128 stands for zero in the data rows.
Here are some points, each followed by its number:
[150 137 142 117 142 143 136 144  93 170 171 112 119 166 138 158 127 135
 137 152 125 134 165 185] 0
[ 80 107  86 131 174 110  92 128 187 101 103 200  97 104  79 140 126  89
  94 102 134 115  89  99] 1
[ 73  90  88 142 170  81  85 104 117  98  99 193  89  80  74 113 103  80
  81  96 120 101  84 103] 2
[118 159 140 130 143 100 142 114 135 160 171 148 201  96 119 116  85 141
 126 113 186 158 116 121] 3
[102 116  92 114 104 114  92 123 118  91  92  98  97 168  99 117 164  84
 173 126 109 118 127  94] 4
[117 126  92 133  99 129 105 124 110  80  80 111  95 168 119 123 165  94
 168 132 117 120 131  97] 5
[ 81  94  82 102 113 106  76 118 236  86  90 115  93 100  75 104 108  79
 101  94 102  95  93  79] 6
[131 140 174 137 146 127 163 127 114 172 168 164 179  99 137 128 100 176
  98 115 149 142 113 134] 7
[104 111  99 112 103 155 112 126 129  98  96 115 111 138 105 114 115 103
 129 127 108 109 120  92] 8
[163 140 129 107  92 144 146 118 103 119 115 104 133 139 155 102 100 127
 126 255 112 138 255 135] 9
[115 123  99 133 114 109  96 125 114  92  96 104  93 172 112 130 169  94
 197 130 118 123 130 108] 10
[ 85  97  84 118 115 108  81 115 255  72  77 139  92  93  86  99 117  79
  92  83 106  98  90  73] 11
[158 127 252 111 120 112 188 116  90 243 232 109 165 110 160 117  90 231
 100 134 116 132 145 203] 12
[217 133 206 119 106 130 184 114  99 176 182 119 170 113 234 107  93 197
 111 153 124 129 152 226] 13
[227 148 171 118 107 132 181 118  94 168 161 112 155 128 231 113  95 165
 117 185 118 135 193 229] 14
[ 93 101 101 157 155  92  98 105 116  92 108 172 112  79  94 106  97 106
  89  93 140 110  81  95] 15
[158 136 200 123 147 100 190 119  72 212 255 118 169 109 155 127 104 192
 105 145 124 132 145 232] 16
[164 147 203 109 115 132 239 123 111 232 196 124 217 107 158 106  87 206
 113 145 137 144 152 167] 17
[151 153 185 132 152 148 196 138 122 193 171 156 189 116 155 147 112 199
 114 138 158 161 129 152] 18
[111 147  98 139 138 107 112 134  99 118 118 117 107 112 108 148 129  93
 113 135 145 144 131 134] 19
[224 143 147 116 105 127 157 115 100 148 155 109 144 126 209 108  98 146
 126 193 120 135 213 199] 20
[219 123 193  99  97 115 141 121 131 183 227  87 171 127 228  99  71 179
 169 136 133 135 167 228] 21
[132 109 119 134 109 114 106 131 119 103 112 115 113 123 131 128 109 124
 123 108 120 113 110 113] 22
[143 133 120 109  98 182 128 134 115 118 117 104 113 186 140 120 122 123
 141 195 107 133 193 124] 23
[ 74  90  85 125 136  98  83 111 184  75  71 183  90  86  85 102 104  84
  80  82 104  89  72  71] 24
[121 194 118 167 169 143 131 145 145 119 117 157 137 132 122 211 161 128
 135 137 186 190 131 120] 25
[118 112 104 132 116 136 109 144 115  95 100 122 104 178 123 133 176 107
 174 118 114 116 109 110] 26
Which point above is nearest to each new point? Its number follows each.
[123 176 117 169 186 118 128 125 127 115 117 173 142 101 120 178 131 120
 111 121 255 178 115 114] 25
[186 121 127 118  98 130 125 119 102 114 117 102 120 163 184 108 106 125
 166 163 112 115 165 149] 23
[122 159 135 140 163 161 149 166 141 139 133 166 150 131 129 198 135 141
 123 143 164 163 127 123] 25
[126 138 114 156 119 104  99 114 122 106 120 101 119 122 122 111 114 109
 174 117 137 133 124 115] 22
[158 149 194 109 132 131 247 121  97 237 197 120 203 111 149 125 101 184
 110 152 131 144 161 179] 17
[174 129 204 112 138 100 163 123  82 205 240 108 150 113 175 131 102 186
 124 136 124 130 147 238] 16
[114 143 116 114 123 198 127 157 149 119 108 128 128 143 114 155 136 123
 129 142 132 138 139 102] 8
[ 96 117 106 165 211 112 103 123 174  90  94 202 115  97 103 137 129 113
 106  93 146 121  90  93] 1
[119 129 154 123 140 143 163 147 129 160 138 164 150 110 131 139 108 174
  99 126 137 133 112 125] 7
[125  95 118 109  92  90  98  96  97 100 119  97 105  92 129  82  82 121
 102  96  98  81 101 128] 22
[120  98 119 121 114 127 115 143 117 104 111 114 110 124 126 118 106 124
 123 108 106  99 105 107] 22
[ 87 115  93 143 158 106  83 126 218 102 107 163 102 102  80 130 124  94
 115  94 134 116  98  85] 1
[168 124 255 113 113 131 201 120 111 230 223 117 180 104 184 104  85 248
 102 131 129 125 131 181] 12
[131  95 143 123 109 130 124 121 110 125 125 112 115 119 148 103 103 150
 116 113 105 103 108 129] 22
[163 139 220 116 108 141 234 126 110 235 177 127 196 110 173 102  98 218
  99 145 123 134 139 162] 17
[ 77  95  71 108 119  98  74 118 123  96 105  98  81 127  66 119 183  67
 118 108  99 102 108  95] 4
[128 165 119 159 182 140 130 154 128 121 114 165 128 128 121 255 168 124
 131 136 173 161 122 122] 25
[ 93 132  99 156 176  96 110 101 127 105 114 187 131  84  99 116  99 114
  90  99 167 125  95 103] 15
[175 141 126 100 102 142 136 123 107 144 146  92 132 157 151 111  97 128
 148 221 110 134 244 159] 9
[128 185 126 147 152 165 141 149 149 128 127 143 152 135 132 174 150 131
 148 137 179 188 142 114] 25
[ 84  93  89 128 146 108  85 112 193  71  69 193  92  85  87 105 109  94
  80  88 111  97  74  73] 24
[173 144 155 136 128 150 153 142 130 155 153 122 151 146 175 141 121 166
 151 144 139 134 146 154] 0
[132 139 180 137 143 112 171 122  98 186 197 136 192  94 136 119 106 183
  96 117 142 133 111 159] 7
[204 140 151 112 106 152 171 120 108 142 125 111 137 141 191 111 105 149
 130 207 116 135 214 172] 20
[132 100 151  96  90 105 100 112 125 143 165  93 137 106 133  85  58 145
 142  94 109  99 118 131] 22
[127 139 116 103 104 177 131 127 107 134 119  96 121 150 114 115 110 109
 119 190 111 137 185 125] 23
[125 145 122 146 160 164 131 159 145 123 120 151 126 141 126 206 164 130
 142 130 153 140 123 113] 25
[122 134 109 109 117 217 119 144 124 138 119 105 123 178 111 136 131 108
 136 165 120 134 163 122] 23
[158 137 155 133 144 131 153 132  99 166 172 124 136 130 156 152 119 158
 130 143 137 139 150 179] 0
[156 137 211 110 116 142 223 123 104 246 189 115 191 114 161 117  94 218
 107 143 123 136 147 176] 17
[108 115 119 129 135 122 103 130 137 121 117 129 117 115 112 123 110 129
 122 102 126 119 102 106] 22
[133 244 127 136 142 134 145 125 130 129 117 141 165 117 133 158 124 129
 127 152 193 254 141 125] 25
[112 149 124 126 138 172 127 160 167 121 115 154 141 124 111 166 135 130
 121 124 151 148 119  99] 25
[117 166 120 136 171 161 146 157 114 147 143 147 129 128 102 201 152 123
 130 148 158 167 142 144] 25
[121 115 106 108  98 151 113 128 111 108 103  98 103 158 114 108 112 100
 131 145 102 111 151 115] 8
[124 175 138 146 172 152 154 154 142 140 130 180 159 118 128 191 134 147
 114 132 185 176 127 120] 25
[124 133 142 114 125 186 167 144 127 154 129 144 156 124 132 132 110 157
 114 133 128 136 124 120] 7
[140 146 124 117 115 206 151 149 120 134 114 118 130 160 134 138 127 128
 129 183 124 141 180 127] 23
